One vector is turned by the same rotation once a step. Each row is the vector after some number of steps, and that number follows the row.
The counts run from 0 to 136.
[ 11.0  -4.0  -7.0  10.5   3.5 -13.2   1.1  13.0  20.8  12.6 -17.0 -14.6
  16.3  27.0 -22.0   6.0  -9.1 -20.2  -3.9  -7.3  20.9  25.1 -10.2  12.7
  31.8 -40.1  31.0  -4.5 -11.2  33.6 -22.4 -27.1] : 53
[-20.0   1.5   3.2   2.7  12.1 -32.7   9.0   6.2  44.8 -31.0  10.3 -21.7
  -2.5 -17.7 -20.9 -18.6  -7.4 -16.4   1.0 -13.0  16.4  11.2 -32.0  -3.0
  -3.5   6.9  14.4   0.6   5.0  11.9 -14.5 -26.7] : 116
[-14.9 -11.8  10.6 -16.8  -0.1 -12.4 -53.7 -24.0 -11.3  14.8  -9.0 -17.3
  -1.0  23.4 -16.0 -30.2  -6.1 -13.3  14.6  17.7  13.1  10.6   2.7   1.6
  18.6   7.0  -4.1  12.0 -20.6 -10.6 -37.2   2.4] : 70
[-16.2   2.5 -13.2   2.7   7.5 -31.2  -4.7  -6.5   4.0   5.5   8.7  15.1
   5.9  -5.4 -41.8  20.9 -10.5 -24.7 -15.5  13.4  -5.5  -7.8  -9.8  45.7
 -10.0 -25.1 -26.4  22.5  -3.8 -12.3   0.7   6.8] : 40
[ 37.2   7.5   9.0  14.8   4.1 -30.3   4.3  27.1 -21.3  14.5   3.3  -1.2
 -12.0   8.4  -1.1 -17.1  10.5 -27.7  -4.2  26.6   8.8  15.6 -33.9 -17.0
 -19.0   9.2   4.2   2.0 -26.6  26.7 -12.1  25.6] : 66
[ -1.8  31.4  -6.4   9.7   8.7 -12.0  30.6  18.3  -5.4 -43.0  17.1  -7.5
   8.0  -6.5  23.5  23.4  -3.8 -19.5 -27.2 -10.8   1.4  -6.6   6.0   6.1
  -8.5   4.7  41.3   9.4  16.3   3.7   6.5 -10.0] : 33
[-17.6  34.1  25.3 -23.7  -9.7 -17.6  12.9  -8.4  22.5 -10.2   8.0  10.5
  21.3 -15.7   6.4 -14.8 -11.4  12.5  -3.4   4.0  22.8 -11.2   3.5   0.4
 -14.4  -8.1   1.8 -33.2 -27.9   9.0 -38.1  17.5] : 45
[ 46.6   9.8  -2.6  -9.2 -24.5  18.3   9.3  -0.2 -21.5 -19.8   2.6 -32.6
  12.9  13.5  21.2 -19.3   0.7  24.0  13.0 -21.8  -0.7   1.2   7.8   1.7
  24.3 -16.4  11.6 -16.0 -23.5  11.4   3.0   6.6] : 77
[ 18.8 -12.9  21.5  -9.2   5.9 -24.5 -36.1  -2.2  -3.7   6.2  -7.4 -11.9
  -4.7  23.6   0.3 -29.9   2.6 -31.2  13.2  29.3  10.2  12.8 -17.1 -23.8
   6.4   5.5 -15.5  -7.8 -25.5  19.4 -24.1  13.1] : 68
[  1.1 -21.3  -9.0  14.5  -3.2  29.2 -15.2   0.7 -26.4  -8.3  -5.9 -37.1
 -11.3 -10.1  -8.6  -8.1 -15.6   3.9  -2.2 -23.0   2.1  -1.0  -1.9  33.6
  17.0 -20.1   9.6  29.5  27.5 -24.4  16.6  -8.6] : 8
[-22.4  25.0 -10.8  21.9 -18.5 -13.3  -6.2  31.4 -26.2 -13.7 -32.8   7.8
  25.0 -10.4   6.5   8.2 -17.6  17.4   7.5 -14.6  14.0  30.0  -7.0   7.7
  30.2   8.3 -12.1  -6.9   4.3  -0.6 -22.0   8.5] : 95
[ 10.9  12.4   6.2  21.6  14.4 -19.1 -16.9 -22.4   3.4 -24.1 -13.2  12.2
  17.0  -4.2  -1.2 -25.1  -7.0 -23.9   5.0 -23.6   9.0 -16.0  24.8  11.8
  31.2  -9.7 -41.3 -26.1  16.9  -5.2  13.1   3.4] : 27
[ 22.7   4.5 -11.9  24.7   5.4  -0.2  -7.3  -2.8 -11.1  -5.9   6.9 -27.4
 -16.2 -16.3   3.6 -45.0  -8.6  26.0 -24.7 -23.2  26.4  -1.1  15.1  14.3
   5.5   8.2  28.4   2.5 -17.0 -18.2  -0.6 -26.0] : 74
[ 19.8  16.2  19.7 -13.5  14.4 -11.1  19.1  10.4  -3.9  -7.5  31.4 -15.9
  -8.5   0.7  14.9  13.4   4.9 -42.7 -20.1  12.1 -12.8 -12.7 -17.3  -8.4
 -33.2 -19.1  39.0   3.2  -5.4  15.5  -4.1   9.9] : 130
[  8.1   2.0  11.2 -12.3 -31.4  14.5   3.3  17.2 -27.0 -36.9 -21.5   3.2
  17.1   6.4  34.1  23.6  10.9  -0.2  -0.7  33.0   5.8   1.0  12.4   9.2
   6.7 -11.9 -37.5 -19.5 -19.3  -6.3   1.3  20.2] : 14
[ 32.4 -17.5 -23.3  37.9   1.6  15.7   8.0  22.3 -16.6  -7.8  -4.1 -22.2
 -18.8 -18.1   4.3  -1.3  -2.5   8.6 -21.1 -14.3   6.1   9.7  -4.3  33.4
  13.2 -28.6 -12.1   0.3   4.1 -15.4  28.5 -21.5] : 10
[ 15.2  -3.2  11.4 -27.1   8.1  -8.4   8.3  -3.4  21.6 -40.2  25.2 -28.4
   1.8   9.7  12.3  20.3   5.4 -46.5   4.4  -2.5 -23.5 -14.6 -23.8  -0.3
  -8.5 -31.4   3.2  -7.6   9.1  23.2  17.2   1.3] : 36
[  5.7  12.7  13.1  20.4   7.7 -22.6 -22.1  29.6 -30.8  -1.0  -5.1  -1.9
  -2.8  -9.8  46.4 -23.0  -7.4  -3.4 -13.4  -5.5  13.0  26.7  -6.3 -28.8
   1.8  21.3  11.4 -11.7  -9.2   1.7 -23.5  -6.6] : 2
[ 27.8   5.3  20.4 -19.0  15.0 -12.2   7.4  -3.7  11.3  -3.8  29.9 -21.2
 -14.2  -1.5   5.2   5.7   7.3 -48.6  -9.8  14.3 -19.8  -9.0 -33.0  -2.3
 -28.3 -22.4  15.7  -2.0  -7.0  17.2  -5.9  13.6] : 131
[-39.5  29.6   7.0  -5.5  28.0 -29.5  -2.5  -8.3   0.6 -22.6  -1.0   0.8
   0.7 -29.1  -1.3   6.6  -3.8 -36.3   0.7  17.2   1.7  -7.8 -12.1  -3.0
  -4.3  33.3  -5.2  18.7  28.4 -24.2 -15.8  11.0] : 113
[-17.0 -12.5  10.9  13.5 -30.3 -19.6  -7.3  33.8  -3.3 -48.5   4.1   0.5
  18.0   0.4 -23.3 -28.6 -25.2   4.1  10.2 -15.1  13.7   9.9 -27.1  18.4
 -19.9  -4.1  -9.7  23.1  12.3  14.0   2.0   1.5] : 23
[-14.2  -2.0 -12.2  11.5   6.7  -4.1 -35.8 -13.0 -23.7   8.5   2.3 -17.8
  -7.7  -0.9 -21.5 -38.2 -19.5  15.8  -6.7  -2.6  32.1   0.3  22.4  22.7
  12.1  14.5  18.5  27.2 -12.8 -29.5 -21.4  -8.1] : 72
[-21.3  15.2  10.5  -1.9  15.4   4.7 -12.5  10.0 -27.4 -30.3  -1.9  -6.4
 -12.7 -24.2  26.7  17.6   5.8 -28.3  -6.7  32.8  -5.9  -5.9  -6.6  -4.3
  -2.8  27.7 -24.2  12.8  18.9 -33.5  -2.8  25.2] : 17
[ -6.8  -3.1  23.3   3.8  14.6  -3.1 -28.2  14.3  -4.9 -32.2  -5.3 -15.0
  -6.5  -9.8  55.0  -2.9 -10.5 -36.2  -3.9 -16.0  16.0  -6.3  13.2 -26.3
  12.6  -7.2   4.7 -15.5  29.2   8.8   2.5 -18.7] : 99
[ -6.8 -20.5  26.1 -20.9  -6.1  15.2 -43.9  -2.9  -9.7 -21.3  -6.1 -42.9
  -2.4   5.3  35.0 -21.5 -17.0  -9.7  19.1 -19.9   0.2   8.9   2.3 -11.0
  20.8 -10.7  15.0  -4.6  11.3  -1.7 -19.6 -13.6] : 5
[-10.8 -10.3 -15.2   6.4  -7.3  15.5  13.1  11.7  -4.2 -31.0  -2.1 -19.6
  -6.0 -13.1 -22.9  21.2 -11.6  -1.4  -9.2  -7.3   5.3 -11.4  -5.2  49.2
  11.5 -25.5  -1.2  29.0  23.9 -19.1  26.5 -15.1] : 104
[-14.9  48.4  22.6  -9.0  11.2  -2.6  15.4 -19.7  -8.7   8.4   7.9  -7.5
  13.8  -8.0  -9.7 -14.4 -23.8 -17.7  13.7 -17.3   1.7 -23.6  -8.3  -0.5
  -1.0   4.2  28.5   5.3  19.3  -3.6 -20.9  48.1] : 48
[ 12.9 -11.1  19.8  -7.0   0.3   2.5  -9.1   4.6 -25.9  12.9  -2.3  14.9
  10.6  32.5   3.3   2.9 -12.6 -26.0 -27.4  11.9  31.6 -21.4  34.7  31.5
  -8.9 -34.2  29.6   6.2 -17.6   9.8  -4.7  -3.6] : 56
[  9.8  -4.2 -20.0   3.8  21.5 -12.7 -30.5   8.8 -17.7  -2.2   2.2 -25.4
 -26.8  -6.0  27.9  36.8  19.9 -13.3 -17.8  21.5  -6.5  29.0 -14.4  -0.4
  19.8   6.5 -13.8   7.4 -14.9 -12.5  -2.3 -25.1] : 83
[  6.2  14.1  10.9 -16.2 -17.2 -13.0  17.8   8.9   8.8 -40.0 -11.3  17.7
  23.0  -6.2  18.9  15.2  11.1 -14.2   4.4  27.6   8.8  -1.6  -2.7  11.2
   1.0  -9.2 -50.5 -29.9 -18.4   9.4   5.2  10.7] : 109
[-21.3 -22.5   6.3 -22.5  -1.6  23.0 -12.9 -12.2  10.0 -41.0  -1.4 -40.6
  -1.6  -1.1   1.0  13.3 -15.9 -15.2  16.4 -10.9   0.8 -11.0   4.7  26.1
  20.4 -28.3   1.4  14.8  29.7 -13.1  14.6 -13.8] : 102
[ 17.2   1.5 -16.3  30.0  -4.6  -6.8  31.5  24.8   0.0 -29.3  -1.7   0.4
  -9.5 -21.8  -6.2  10.2   3.3  -3.9 -25.1   4.4  14.5 -10.3  -5.5  38.2
  -4.7 -26.8 -27.2  -5.6   2.1  -2.9  33.7 -14.2] : 106
[-22.9  34.3 -16.0   5.0   3.6  -8.0  25.3  14.9  -9.1 -47.5   1.6  -1.8
  23.2  -2.0  19.7  29.1  -6.7  -4.9 -23.2 -10.9   6.5  -2.1  18.9  14.5
   5.3  13.1  37.4   8.0  15.3 -12.6  -5.0 -10.2] : 32
[-12.0  -2.7  -5.9  -1.2  -4.1 -19.1 -17.7 -12.5   2.4  32.5  -1.7   1.9
   6.5   3.2 -52.7  -1.7 -11.7  -9.0  -4.5  23.7  -3.0   8.5 -18.6  45.3
  -8.3 -26.2 -14.8  17.6 -18.5  -8.3 -25.5  15.5] : 135
[-11.4  13.7   6.4  24.6   1.0 -17.0 -14.2  40.9 -30.8 -24.3 -20.6  11.0
  18.0  -8.7  46.4  -0.6 -15.9 -15.4 -16.6 -12.7  23.5  10.7   6.2 -12.4
   9.0  10.6   6.7  -4.3  22.1   9.0 -10.7  -5.5] : 97
[ 11.1   8.7 -14.2  22.3  19.7 -16.3   3.4   6.6  22.9  24.3 -11.0 -22.5
   0.7  14.4 -24.2  -1.1  -5.9 -25.4  -3.3 -15.6  10.6  23.9 -19.5   3.5
  34.3 -33.2  30.7  -6.2   2.1  27.3 -20.0 -20.4] : 52
[ 25.6  18.1 -18.0   6.7  17.5  -1.6 -23.0   2.6 -54.8   6.3  -1.8 -18.3
  -6.9   8.0  21.7  28.0  12.6 -24.8  -6.8  16.0 -20.4   9.5  -1.6   3.2
  31.0   4.2  -9.4  14.9   2.6 -15.3   9.4  11.8] : 81
